[114 155 110 125] Out: 155, 125

[[123 124 115 123 146]
 [121 122 129 124 127]
 [116 112 104 120 154]] Out: 154, 146

[106 134 139 156 133] Out: 156, 139

[[130 118 126 116 119 121]
 [158 130 133 132 116 131]
 [150 125 135 119 110 127]] Out: 158, 150

[[138 119 115 131 130]
 [130 140 119 150 131]
 [128 132 121 144 137]] Out: 150, 144

[102 133 122 130 111] Out: 133, 130

[123 150 136 137] Out: 150, 137

[[152 127 113 119]
 [107 122 142 132]] Out: 152, 142

[118 144 132 132 116 121 156] Out: 156, 144
---
[101 116 107 158] => 116

[[136 155 113 103 150 131]
 [122 148 127 138 110 142]
 [120 121 139 133 131 132]] => 121

[[125 126 153 131 124 145 112]
 [124 132 128 131 119 126 142]
 [130 125 134 126 122 130 147]] => 125

[[146 127 124 120 111]
 [ 99 128 126 148 152]] => 128

[131 138 114 150 118 110] => 138

[[130 123 129 134 126]
 [139 106 129 142 129]
 [134 130 124 125 122]] => 130

[[120 130 125 124 132 127 122]
 [105 111 113 120 148 133 131]] => 111

[151 119 109 118] => 119
---
[[144 123 147 109 145 143 138]
 [144 122 148 101 144 147 133]] yields 147

[[125 119 124 124 130 141 157]
 [109 114 128 126 121 127 136]] yields 124

[[102 122 101 142 130 126 131]
 [130 114 140 122 137 128 111]] yields 101

[[134 133 130 108 126]
 [138 131 133 106 126]] yields 130

[[125 122 114 125]
 [130 134 101 109]] yields 114

[[141 112 145 153 153 130]
 [128 151 131 107 118 105]] yields 145
---
[[116 115 134 107]
 [121 108 140 106]
 [105 145 110 117]] Answer: 105

[[141 142 132 155 110 105 149]
 [128 136 126 134 125 115 138]
 [142 138 143 128 118 133 133]] Answer: 142

[[129 124 122 125 130 114]
 [144 127 145 105 103 139]
 [126 127 121 124 124 117]] Answer: 126

[[138 139 148 141]
 [105 146 110 148]
 [138 111 129 156]] Answer: 138

[[132 133 130 124 127 130 139]
 [105 110 115 121 147 131 135]
 [112 109 112 128 145 133 122]] Answer: 112

[[130 144 130 143]
 [116 116 122 136]
 [144 129 103 126]] Answer: 144
---
[142, 156, 127, 121] out 142, 121
[127, 139, 132, 137, 145, 139, 107] out 127, 107
[135, 137, 124, 127, 127, 151] out 135, 151
[128, 127, 116, 158] out 128, 158
[137, 114, 146, 157] out 137, 157
[110, 128, 125, 132, 100, 123] out 110, 123
[109, 104, 151, 113, 141] out 109, 141
[149, 144, 108, 100, 150, 158] out 149, 158
[[126, 111, 128, 151, 133], [120, 114, 117, 114, 123], [137, 145, 129, 114, 131]] out 126, 131
---
[[128 121 112 126 141 138]
 [122 128 131 125 125 122]
 [122 126 131 123 125 122]
 [126 120 106 124 147 142]
 [121 127 132 124 126 121]
 [125 117 105 124 148 145]
 [121 127 130 125 128 121]
 [128 122 112 128 139 137]
 [128 121 113 126 140 138]
 [128 122 109 124 144 140]
 [124 121 103 126 149 144]
 [122 126 131 123 126 122]] ==> 128

[[137 137 120 114 117 138 117 118 121 127 125 145]
 [147 135 115 136 116 130 142 115 120 116 129 132]
 [142 136 119 134 129 133 146 115 127 124 114 138]
 [142 136 121 125 110 130 130 124 110 112 117 135]
 [134 126 115 135 125 115 141 141 132 122 132 109]
 [145 137 108 135 127 125 146 114 121 117 126 128]
 [145 142 113 134 123 133 140 112 127 118 114 137]
 [141 141 117 125 113 134 141 116 116 110 125 133]
 [143 134 122 131 117 135 146 110 122 121 118 135]
 [143 129 122 135 114 121 147 122 124 112 138 118]
 [141 134 115 132 116 117 146 123 126 112 131 127]
 [151 135 118 131 115 132 134 115 121 112 124 135]] ==> 137

[[134 123 114 129 121 130 116 148 135 124 130 121 133 127 135]
 [133 128 126 128 127 132 119 141 131 129 130 122 128 123 131]
 [125 137 131 129 130 121 128 120 117 127 129 129 125 128 126]
 [130 134 131 143 135 118 141 101 117 130 115 126 112 137 135]
 [130 137 144 129 135 134 125 131 125 137 129 124 121 117 125]
 [125 137 130 129 129 121 129 120 117 127 129 129 124 128 126]
 [133 126 122 129 125 131 118 143 132 127 129 121 129 125 133]
 [132 130 129 128 129 132 120 139 129 131 129 122 127 122 130]
 [128 135 130 137 132 120 135 109 117 128 120 127 117 133 131]] ==> 134

[[117 154 149 147 149 111]
 [113 131 149 138 131 119]
 [149 124 139 123 124 150]
 [124 146 150 147 150 102]
 [118 107 124 107 109 151]
 [146 153 107 146 153 153]
 [127 113 146 111 105 142]
 [153 152 140 133 149 143]
 [125 149 124 146 151 132]
 [132 148 117 146 148 111]] ==> 117

[[135 130 130 131 130 123 129 131 129 132 128]
 [129 127 130 130 131 133 131 129 131 129 132]
 [128 134 134 132 135 126 132 133 134 134 133]
 [149 122 124 128 118 124 123 124 120 127 124]
 [107 140 144 142 147 131 144 145 147 143 139]
 [110 135 141 139 144 134 142 141 144 140 139]
 [124 132 138 134 139 130 135 135 139 137 139]
 [129 130 135 133 134 128 133 134 134 135 135]
 [143 130 124 125 125 120 121 124 123 125 123]
 [130 123 128 129 128 138 132 127 128 126 134]
 [136 121 131 133 124 134 133 130 127 130 133]
 [112 139 146 146 145 124 144 148 146 148 137]] ==> 135

[[119 130 120 127 133 126 115 104 132 143 130 125 135 124 125 125]
 [132 128 121 131 132 130 130 121 126 131 126 127 133 125 135 131]
 [126 131 120 128 134 127 116 110 135 141 128 123 137 121 126 125]
 [120 131 120 127 128 126 120 107 130 146 130 126 139 124 128 121]
 [132 128 132 127 126 120 128 126 122 130 127 126 131 127 125 128]] ==> 119

[[124 122 123 125 124 127 123 121 124 123 136 123 127 142 124 126]
 [132 135 135 133 133 132 135 135 132 134 124 138 127 125 134 131]
 [128 130 130 129 129 131 132 130 128 130 128 135 124 138 129 128]
 [130 124 126 128 129 129 127 126 129 128 135 125 132 133 130 129]
 [147 122 141 145 146 144 135 137 146 141 140 123 148 105 141 147]
 [133 134 133 131 133 130 133 135 131 133 124 135 130 122 135 130]
 [132 123 129 132 131 133 128 127 131 129 136 124 132 132 130 132]
 [143 128 134 135 140 134 132 135 138 136 132 126 144 108 141 137]
 [136 127 134 135 136 135 134 133 136 135 133 130 136 123 135 136]] ==> 124

[[113 127 122 111 126 122 141 101 124 123 106 129 113 116]
 [142 132 143 143 135 140 126 157 128 147 147 136 130 133]
 [106 100 103 120 108 107 103 123 104 106 123 105 108 109]
 [140 149 146 141 138 142 150 153 124 154 139 137 128 130]
 [109 107 109 118 108 111 111 117 109 131 114 111 105 109]
 [110 105 108 115 114 109 112 100 120 116 113 111 114 115]] ==> 113
---
{"in": [[134, 128, 148, 132], [150, 111, 111, 125], [109, 154, 120, 154]], "out": 111}
{"in": [[130, 157, 133, 128, 123], [127, 101, 135, 132, 126]], "out": 132}
{"in": [[123, 120, 128, 153, 134], [125, 150, 137, 141, 154]], "out": 141}
{"in": [[127, 115, 143, 100, 145], [115, 152, 123, 139, 100]], "out": 139}
{"in": [[140, 126, 121, 134, 155, 143], [139, 125, 120, 132, 156, 145]], "out": 156}
{"in": [[136, 103, 130, 126], [126, 106, 128, 128]], "out": 128}
{"in": [[127, 116, 116, 135, 136], [102, 128, 141, 134, 117]], "out": 134}
{"in": [[123, 129, 153, 122, 127], [117, 134, 124, 124, 119], [134, 130, 130, 134, 102]], "out": 124}
{"in": [[109, 122, 111, 110, 110], [113, 118, 122, 107, 105], [111, 133, 125, 119, 120]], "out": 107}
---
[[128 106 147 137 132 118 144]
 [113 142 113 119 110 113 121]
 [141 127 121 131 156 148 148]] -> 144

[[140 120 136 134 141 138]
 [127 134 145 145 112 111]
 [125 134 112 118 110 106]] -> 138

[[128 130 127 127 134 128 134]
 [128 129 127 128  99 127 121]
 [128 129 127 128  99 127 121]] -> 134

[[134 118 138 137 107]
 [119 152 122 126 125]
 [119 154 126 126 124]] -> 107

[[137 130 125 137 132 151 119]
 [143 134 141 151 145 143 119]
 [147 140 144 155 149 143 124]] -> 119

[[137 134 130 129 122 131]
 [134 143 157 146 113 142]
 [134 128 132 126 122 138]] -> 131

[[118 123 128 156]
 [141 121 127  99]
 [134 131 135 126]] -> 156

[[124 127 113 125 146]
 [112 122 154 106 145]
 [129 126 121 116 118]] -> 146
---
[[120 133 128 140 142]
 [132 142 100 148 155]
 [122 146 107 122 127]]	107

[[153 128 150 120]
 [148 124 142 124]
 [136 131 141 125]]	141

[[143 146 156 119 146 142]
 [115 149 137 148 149 106]
 [112 112 124 148 106 114]]	124

[[118 138 142 152]
 [130 114 100 122]
 [105 117 119 111]]	119

[[127 126 119 130 136 122]
 [134 132 130 140 140 158]
 [134 135 131 139 136 157]]	131

[[126 139 126 135 126 129 126]
 [122 124 118 142 151 149 118]
 [128 116 130 112 112 113 130]]	130

[[127 128 127 135 133 131]
 [131 131 150 111 138 132]
 [128 127 110 137 139 127]]	110
